(in the rows, 128 means zero)
Y: 4 groups of rows, each row roughly a mix of its group's hidden directions
Y (167 x 11)
[[104 137  98 175 109  76 106 157  97 154 142]
 [155 147 104 106 201 119 100 106  98 138 117]
 [151  72 145 161 120 125 169 108 167 155 106]
 [ 95 129 157  79 168 135 131  96 105 112  83]
 [170 116 163 131 136 160 131 175 180 100 137]
 [ 91 141 168 119  86  85  79 127 123 151 139]
 [143  99 178 122 134 167 135 172 170 111 101]
 [132 127 208 141 124 111 117 175 118 151 118]
 [141  87 193 117 138 132 121  94 146 161  96]
 [185 163 134  96 141 138 126 139 141 105 185]
 [157 172  74 161 118 161 141 126 122 119 168]
 [186 117 152 140 142 142 146 120 187  89 125]
 [100  97 164 126  77 116 186 122 152 137 123]
 [109 132  65 133 159 142 108 101  71 138 136]
 [162 119 111 124  48 107 102 118 137 152 127]
 [131 100 122 127 152 159 124 116 137  84 201]
 [183 138 133 120 100 137 194 127 137  91 123]
 [102 119  95 181 160  80 166 130 126 120 108]
 [149 126 165 137 142 105  89 119 173 180 159]
 [ 86 146 125 146 106 154  88 121 116  96  69]
 [ 91  85 107 126 123 158 149 168 166 168 143]
 [174 144 100 146  88 150 134 113 183 142 157]
 [153  99 147 135 163 110 171 103 115 147  69]
 [151  91 127 159 111 157 148 165 133  64 131]
 [ 71 147 134 110 114  92 130  78 100 152 103]
 [137 139  89 106  84 172 103 125 135 106 180]
 [155 133 144  77  99 148 115 137 101 155  70]
 [151  99 165 159 113 120 136 109 174 186 134]
 [155  79 118 140 120  62 162 101 138 119 136]
 [ 97 130 176 101 162 167  93 158 134 154 148]
 [160  86 118 136 114  84 135  69 124 103 102]
 [151 128 173  71 131 172 108 134 159 107 109]
 [205 119 139 127 122 104  79 134 113 126 106]
 [131 177 132 145 143 173 139 162 149  77 156]
 [117 161 168 113  95 123  93 109 173 166 155]
 [125 120 101 106 106 131 157 198  99 167 121]
 [143  99 156 112 104  82 136 102 144 141  64]
 [132  96 143 102 168 111 153 115 106 145  61]
 [159 102 152 153 163  97 143 171 134 141  77]
 [111 105 137 108 111  66 118 102 119 165  81]
 [122  78 149  89  95 153  82 140 114 149 156]
 [141 129  76 184  99  91 158 115 149 136 119]
 [115 173 151  94 137 116  75  76 134 138 115]
 [130  96 154 102 128  86 135  80 124 167  84]
 [176 110 165 148 144 140 142  94 145  74 152]
 [117 135  80 124 139 106 103  97  82 119  73]
 [145 175  88 120 126 118  94 107 110 110 185]
 [100 133  95 133  96 119 121 154  89 184 166]
 [143 126  83 147 130 115 169 137 102 132  60]
 [180  79 120  88 129 111 137  79 112 125 139]
 [106 167 110  94 172 126 117 138  78  94 103]
 [104  76 168 102 129 147 153 160 161 161 140]
 [132 154 129  72 145 174 164  84 139 144 133]
 [158 167 144 109  88  94 113 129 116 150  71]
 [117 131 178  94 109 111 138 163 141 186 152]
 [133  99 161  93 105 161  97 190 128 116 112]
 [154 145 135 163 194 106 127  99  89 107 131]
 [115  90 200 154 128 119 144 132 169 139 110]
 [117  86 162 134 169 133 164 137 134 153  72]
 [107 146 113 158 141  96 131 170 124 192 159]
 [121 106 110 186 101  96 163 102 130 166 105]
 [ 68 153 108 150 175 173 128 152 126 127 127]
 [141 213 124 148 103 147 133 136 161 126 127]
 [150 135  83 168 132 158 151 131 162  99 176]
 [ 96 133 159 181  95 163 106 130 160 135  93]
 [139  81 124 121 140 135  79  91 130 162 177]
 [152 108 164  86 160 172 153 116 101  91 131]
 [114 145 196 135 121 138 137 169 146 139 177]
 [ 88 149 131 101 136 188 174 148 121 156 125]
 [135 158 104  84 148 133 151 174 106 103 176]
 [ 76 136  88 109 159 107 149  80 157 142 126]
 [117 149 159 189 172 137 165 137 106 103 136]
 [139 137 156 141 109  96 192 145 147 110  79]
 [133 143 158 143 106 160 125 100 132 104  53]
 [125 116 102  78 190 123  97 112 101 144 152]
 [ 80 116 172 136 125 127 131 141 135 163  64]
 [110  85 108  83 117  99 103  79 151 137 156]
 [125 174 120 181  89 137 161 159 158 114 117]
 [ 90 137 135 167 108 164 122 117 118 104  63]
 [144 140  83 142 117  53 125 119 102 156 117]
 [ 79 144  96 132 143  90 109 131  75 159 151]
 [157 159  99 185 140  81 157 146 144 111 119]
 [147 103  90 110 126 122 190 112  86  94 121]
 [120 120 154 117 127 161  98 120 121  93 204]
 [160 161  98 179 127 158 151 174 151 114 133]
 [ 92 116 156 171 115 132 129 117 141 167  66]
 [125 111 161 111  93 192 155 115 155 141  93]
 [133 152 135  65  94 160 114 101 120 161  96]
 [165 114 142  95 140 144 181 150 127 103 182]
 [137 111  92 111  84 106 122 143  81 133  72]
 [181 117 158 123 137  97  85 101 178 123 131]
 [118 110 130 125  80 156 107  67 124 160 163]
 [112 120 174 158 145  93 175  90  99 108 115]
 [115  88 189  80 103 118 156 110 140 124 143]
 [ 79 103 130 156 134  96  90 135  83  95 105]
 [156 139 167 112 119 127  88 176 136 152 179]
 [ 85  96  96  65 161 130 115 117 113 108 135]
 [142 110 144 100  91 147 120 109 126  58  92]
 [109 203 123 109 105 155  89 129 117 117 150]
 [155 134  88 156 101  94 183 101 147 155 124]
 [158  71 119  97 180 134 151 129 123 122  90]
 [100 107 143 129 148 147 159 198 117 118  88]
 [130 111  89 114 126 155 196 111 111 161 158]
 [186  81 163 124 121 151 140  96  93 118 127]
 [ 85 130 115  84 114 124  76 131 150 121 179]
 [115  96 106 136 197 113 139  96  91 130 102]
 [144 168 104 145 148  99  99  93 122  78 165]
 [140  91  91 103  85 139 160  82  92 134 123]
 [ 82 114 133  96 146 111 142  62  93 134 113]
 [154 159 116 127  96 159 166  90 103 150  82]
 [112 113 124 102 121  83  61 121  83 118 121]
 [185 107 160 120 126 117 191 118 151 147 137]
 [150 144 168 148  99 138  89 194 116 118 141]
 [126 125 101 186 126  64 137  94 116 129 107]
 [141 149  79 106 131 147 161 142  89  76 152]
 [149 137 136  54 139  97 139 156 118  87 138]
 [130 174  92 130  95 136 154 124 112 155  67]
 [117  78 107  75 132  99  84 116 109 132 154]
 [167 122 178 134 160 129 138 167 134 149  76]
 [177 171 137 117 155 118 106 136 162  74 135]
 [ 83 114 122 176 131 176 135 145 141  81 147]
 [140 159 176 133 125 166 161  78  99 143 109]
 [ 84 162  77 136 135 160  90 137  92 146 124]
 [137  78 107 164 126 100 116  93  90  84 135]
 [134 123 119 154 210 143 131 112 115 106 164]
 [146 138 101 149 178 161 112  93  96 126 175]
 [150  97 153  81 122 189 119 133 142 103 159]
 [118 103 149 155 141 166 170 167 179 150 135]
 [196 109 137  84 144 102  95 102 113 129 126]
 [115 164 157 134 146  89  89 125  64 118 128]
 [114 134  82 172 101 154 114 180 151 143 155]
 [142 115 151  57 140 117  69 117 120 127 129]
 [132 109 166 106 166 178 132 108 102  94 166]
 [124 142 160 109 115 177 146 108 166  70 143]
 [118 148 170 132 133 139  91 199 150 114 106]
 [198 151 125 108 121 150 121  83 123  91 121]
 [ 89 114  99 128 172 149 110 150 121 142 191]
 [125 185 103 138 147 103 114  67 121 117 157]
 [114 137 115 192  76 115 162 130 137 113 161]
 [141 134  87 120 119 136  86 166 130 164  71]
 [129  80 126 154 140  96 174 101 131 143  76]
 [142  87 133 125 149  98 104 108 145 183 177]
 [115 176 158 162  98 156 118 146 159 117  81]
 [142 137 110 144 132  92 116 195 106  80 109]
 [180 144 120 134 112 194 152  93 120 145 121]
 [102 151 152 151  84 130 143 156 155 121  66]
 [165  82 116 176 188 131 135 134 127 131 111]
 [195 102 158 153 105 140 125 135 159  93 145]
 [134 118  57 123 144 112 156 144 142 137  73]
 [137 139 102  72 142 171 135 150 108 131  74]
 [143 163 153 113 128 160 106  68 160  88 130]
 [ 83 117 122  89 199 123 120 155 145 120 122]
 [ 66 107 154 165 104 120 153 168 122 154 124]
 [ 96  94 131  94 142 140  64 148  92 116 110]
 [124 124 126 185 123  85 114 167 121  90  89]
 [105  99  94 167 145 146 190 123 160 139 144]
 [172 133  94  92 128 113 183 144 115 120 170]
 [142 108 194 118 156  84 144 124 107 154 155]
 [122  97 186 152 115  85 168 129 118 145 159]
 [121 168  80 159  72 161 113 129 132 136 105]
 [162 122 108 117 159 165 165 120  98 108 184]
 [ 62 121  93 157 170 130 142 121  99 129 152]
 [190 129 111 116 155 119 138 121 146 167  75]
 [171  96 163 113 140 117  94 175 132 172 130]
 [136 151 125 150 111 170 193  94 161 135 112]
 [179 127 171  88 102 137 151 121 177 131 135]
 [138 157 111 121 183  65 105 102 123 132 148]]

one row of each group, then the others: which group is each in?
[161 102 107 163 129 114 100  56 127 113 133]
<36>
[110 117 127  85  68 119  79 109 105 127 153]
<8>
[ 98 152 110 111 180 136  94 134 100 133 184]
<15>
[149  86 132 109  83 146  90  93 127 140 175]
<10>

[176 111 132  63 152  88 145 115 116 140 142]
<36>
[107 115 163  90  88 159 152 154 178 146 123]
<15>
[171 132 162 131 152 137  81 118 108  69 136]
<15>
[156 137 146 131 189 141 113 101 124 177 166]
<36>
[140 183  94 148 141  80 113 142 111  84 119]
<10>
[131  94 145 168  63 104 114 137 113  96 151]
<15>
[147 146 125 121  65 128  82 146 167 147 159]
<8>
[149 117 115 151  89 116 130  46 139 141 133]
<10>
[106 160  51 117  96 139 127 103 133 117 108]
<15>
[136 112 137  94 115 147 149  63  79 134 101]
<8>
[169 128 195 150  98 127 138 105 101 151 105]
<8>
[ 53 134 119 133 130 144 171 114 126 123  86]
<15>
[193 128 137  90 150 125 146 120 135 136 184]
<36>
[112 115 105 110 155 157 161 102  66  95 111]
<8>
